Here are the same points, seen from different sides; a view may also be mirrored.
A view may leave some points out, and in a few views one point is out of place. Which views, in the order they come, and which point in each? Write no view if none.

Scene 1 (6 views)
view 1:
  Q292 [-0.11  0.22  1.42  1.79 -4.29 -3.20  2.36  1.53 -0.45 -0.59  0.44 -2.74]
  Q177 [-0.25  0.79  0.51  0.69 -3.01 -2.55  2.95  2.27  1.07 -0.74  0.61 -2.53]
  Q60 [-0.27  0.77  0.15  0.08 -2.37 -2.67  2.51  2.06  0.96 -0.34  0.34 -4.00]
  Q400 [ 0.55  1.25  1.14  0.34 -3.02 -2.66  3.57  3.31 -0.05 -1.33 -0.44 -2.21]
  Q121 [-0.22  0.46  1.31  1.55 -4.03 -2.44  2.94  2.46  0.36 -1.03  0.64 -1.79]
  Q75 [ 0.25  0.48  1.30  1.72 -4.15 -3.78  2.52  1.02 -0.67 -0.61  0.26 -2.68]
  Q697 [ 0.72  0.72  1.48  1.24 -3.88 -3.97  2.61  1.40 -1.38 -0.75 -0.45 -3.12]
  Q756 [-0.35  0.22  1.34  2.17 -4.54 -2.82  2.70  1.61  0.32 -0.83  1.10 -1.61]
view 2:
  Q292 [-1.93  0.16  0.25 -0.08  2.42 -3.86 -0.36 -0.54  1.66 -0.40  2.72 -1.70]
  Q256 [-2.37  0.75  0.22 -0.15  1.78 -2.83 -0.08 -0.83  1.91 -1.44  2.59 -1.41]
  Q446 [-1.97  1.04  0.32 -1.21  2.40 -1.85 -0.30 -0.37  1.03 -1.96  2.48 -0.98]
  Q756 [-2.07  0.21 -0.07 -0.03  3.34 -3.24  0.73 -0.55  1.47 -0.97  2.82 -1.65]
  Q121 [-2.41  0.60  0.01  0.04  2.41 -2.79  0.53 -0.82  1.83 -1.52  2.71 -1.48]
  Q400 [-2.69  1.51  0.14 -0.68  0.65 -2.27 -0.41 -0.86  2.25 -1.93  2.26 -0.90]
  Q60 [-3.15  1.37 -0.84 -0.02  0.51 -4.36  0.52 -0.79  3.48 -0.28  2.10 -1.10]
  Q697 [-1.67  0.56  0.53 -0.86  1.51 -3.87 -1.65 -0.19  1.51 -0.13  2.42 -1.30]
  Q75 [-1.73  0.36  0.15 -0.68  2.41 -3.96 -0.68 -0.16  1.49 -0.14  2.55 -1.44]
view 3:
  Q697 [ 2.22 -3.10 -3.97  5.14  1.52  2.63 -2.11 -2.57  0.92  2.71 -2.14  2.48]
  Q256 [ 2.39 -3.48 -4.78  6.20  0.65  2.03 -3.64 -2.05  1.05  1.84 -1.79  1.63]
  Q75 [ 2.19 -2.53 -4.25  5.39  1.18  2.27 -2.78 -2.68  0.97  2.31 -2.97  2.34]
  Q60 [ 2.67 -3.71 -6.54  5.39  1.16  1.88 -3.80 -2.48  1.87  4.04 -2.13  0.90]
  Q177 [ 2.41 -3.47 -5.68  6.03  0.47  1.74 -4.15 -2.31  1.89  2.76 -2.21  0.90]
  Q446 [ 1.89 -3.35 -3.24  6.44 -0.03  2.15 -3.24 -2.10  1.67  1.13 -1.62  1.47]
view 4:
  Q121 [ 0.42 -0.49  0.17 -2.65 -2.11  0.42 -1.16 -0.31  0.10  0.35 -0.18 -0.52]
  Q292 [-0.17 -0.96  0.16 -2.20 -1.48  0.03 -0.93  0.79  0.85 -0.37 -0.67 -0.17]
  Q60 [-0.34 -1.18 -0.73 -4.27 -2.63  1.28 -2.19  0.18  0.87 -0.29 -2.32  0.02]
  Q446 [-0.33  0.00  0.07 -1.47 -2.51  1.29 -0.35 -0.20 -0.89  0.21  0.27 -0.37]
  Q697 [-1.05 -1.11 -0.09 -1.48 -2.05  1.03 -0.32  1.28  0.87 -0.94 -1.13  0.10]
  Q400 [-0.12 -0.66 -0.38 -2.51 -3.55  2.15 -0.75 -0.57 -0.02  0.05 -0.87 -0.27]
  Q150 [ 0.62 -0.92  0.08 -3.06 -2.12  0.20 -1.38 -0.27  0.85  0.25 -0.58 -0.52]
  Q256 [ 0.17 -0.72  0.03 -2.40 -2.54  0.93 -0.89 -0.18  0.34  0.10 -0.49 -0.41]
view 5:
  Q60 [-1.72 -1.92  1.10 -0.15  1.40  0.34  0.97  0.08  0.15  2.27  0.11  0.94]
  Q697 [-2.07  0.77  1.52 -0.58  1.53 -0.23  1.19  1.66 -0.08  0.80 -0.55 -0.70]
  Q446 [-2.05  1.11  0.35 -1.43  2.29 -1.17 -0.91  0.63  0.90  0.31 -0.14 -0.03]
  Q718 [-2.13 -0.93  1.75 -0.11  1.03  0.32  1.33  1.28 -0.51  1.31  0.21  0.12]
  Q400 [-1.91 -0.47  0.66 -1.12  1.13 -0.59 -0.55  0.16  1.32  0.86 -0.82  0.39]
  Q256 [-2.17 -0.18  0.95 -0.88  1.55 -0.58 -0.42  0.73  0.34  0.52  0.35  0.34]
  Q756 [-2.33  0.36  0.82 -0.78  2.60 -0.75 -0.42  1.02 -0.54  0.50  1.71  0.40]
  Q292 [-2.28  0.27  1.33 -0.50  1.90 -0.33  0.48  1.48 -0.63  0.61  0.90 -0.07]
  Q177 [-1.87 -1.10  0.66 -0.64  1.98 -0.25 -0.01  0.01  0.34  1.62  0.55  0.94]
  Q75 [-2.09  0.73  1.28 -0.53  2.17 -0.36  0.89  1.55 -0.54  0.87  0.46 -0.31]
view 6:
  Q256 [-1.98 -0.63  3.41 -2.19  0.32  2.40  1.06 -1.09 -6.64  3.02  1.27  2.77]
  Q400 [-2.44  0.25  3.22 -2.83  0.92  1.92  1.07 -0.53 -7.51  3.36  1.07  3.21]
  Q60 [-1.84  1.08  2.68 -2.93  0.35  2.17  0.42 -1.19 -8.50  2.99  1.04  3.66]
  Q177 [-1.93 -0.14  2.97 -2.75 -0.24  2.57  0.56 -2.11 -7.65  2.76  1.08  3.05]
  Q150 [-1.37 -1.00  3.32 -2.09  0.05  2.35  0.76 -2.04 -6.68  2.76  1.48  2.49]
  Q446 [-3.39 -0.83  3.77 -2.61  0.21  2.70  1.69 -0.28 -6.14  3.43  0.81  2.90]
  Q718 [-0.12  0.42  2.86 -1.19 -0.33  2.96  0.33 -1.10 -6.97  2.41  1.57  3.29]
  Q756 [-2.10 -1.55  3.61 -2.03 -0.74  3.19  1.14 -1.92 -5.83  2.70  1.17  2.46]
  Q121 [-2.15 -1.10  3.50 -2.38  0.05  2.52  1.09 -1.68 -6.49  2.96  1.23  2.54]
  Q75 [-1.51 -0.37  3.36 -1.32 -0.91  3.65  1.07 -0.64 -5.88  2.66  1.15  3.22]
Moved in: view 6
  view 6 moved: Q60

Scene 2 (6 views)
view 1:
  Q986 [-3.50  1.85 -4.44  1.66]
  Q656 [-3.50  1.98 -4.16  1.81]
  Q840 [-4.32  2.89 -7.19  2.58]
  Q517 [-2.07  2.71 -5.81  1.04]
  Q856 [-3.05  2.00 -5.31  2.01]
  Q255 [-2.25  0.50 -8.41  1.48]
  Q679 [-1.59 -0.13 -7.68  2.55]
view 2:
  Q567 [-5.17 -7.81  1.26 -2.94]
  Q679 [-5.24 -8.80 -1.62  0.20]
  Q255 [-5.25 -8.68 -1.57  0.26]
  Q856 [-5.96 -7.35 -0.29 -2.71]
  Q701 [-5.67 -8.00 -1.65 -0.16]
  Q517 [-7.04 -6.63 -1.18 -2.18]
  Q813 [-4.09 -7.71 -2.49  1.09]
  Q840 [-5.61 -8.73 -2.06 -3.82]
  Q656 [-5.77 -6.84  0.63 -3.19]
view 3:
  Q656 [ 0.33  0.63 -0.87 -1.83]
  Q813 [ 0.99 -0.76 -2.93  3.09]
  Q255 [ 0.94  0.07 -1.25  2.64]
  Q986 [ 0.31  0.41 -1.07 -1.66]
  Q840 [-0.97 -1.57  0.48 -0.25]
  Q517 [-1.43  0.92 -1.30 -0.16]
  Q679 [ 0.89  0.00 -1.10  2.61]
  Q701 [ 0.22  0.30 -1.53  2.03]
view 4:
  Q679 [ 1.69  0.56 -1.71 -0.36]
  Q567 [-2.36  0.98 -2.64  0.55]
  Q701 [ 1.36  1.10 -1.40  0.27]
  Q986 [-1.89  1.64 -2.25  1.68]
  Q813 [ 3.11  1.60 -2.52 -0.02]
  Q856 [-1.21  1.13 -1.72  1.60]
  Q656 [-2.25  1.62 -2.16  1.61]
view 5:
  Q701 [-1.23  0.99  1.37  1.40]
  Q840 [ 1.42 -1.20  1.97  0.15]
  Q517 [-0.02 -1.18  1.37  2.82]
  Q567 [ 1.72 -0.28 -1.12  1.47]
  Q255 [-1.51  1.60  1.12  0.76]
  Q856 [ 0.81 -0.69  0.45  1.91]
  Q813 [-1.43  3.06  2.21  1.46]
view 6:
  Q813 [-2.89  1.39  0.54  1.92]
  Q567 [ 1.87  0.02 -2.03  1.22]
  Q679 [-1.36  0.23  0.59  2.55]
  Q255 [-1.32  0.38  0.64  2.59]
  Q701 [-1.30  0.40 -0.44  2.81]
  Q856 [ 0.36 -0.38 -2.37  2.22]
  Q656 [ 1.22  0.06 -3.16  1.91]
  Q840 [-0.58 -2.49 -2.12  1.52]
  Q986 [ 0.89  0.15 -2.98  1.76]
  Q517 [-0.50 -0.27 -2.99  3.41]
Moved in: view 1
  view 1 moved: Q255
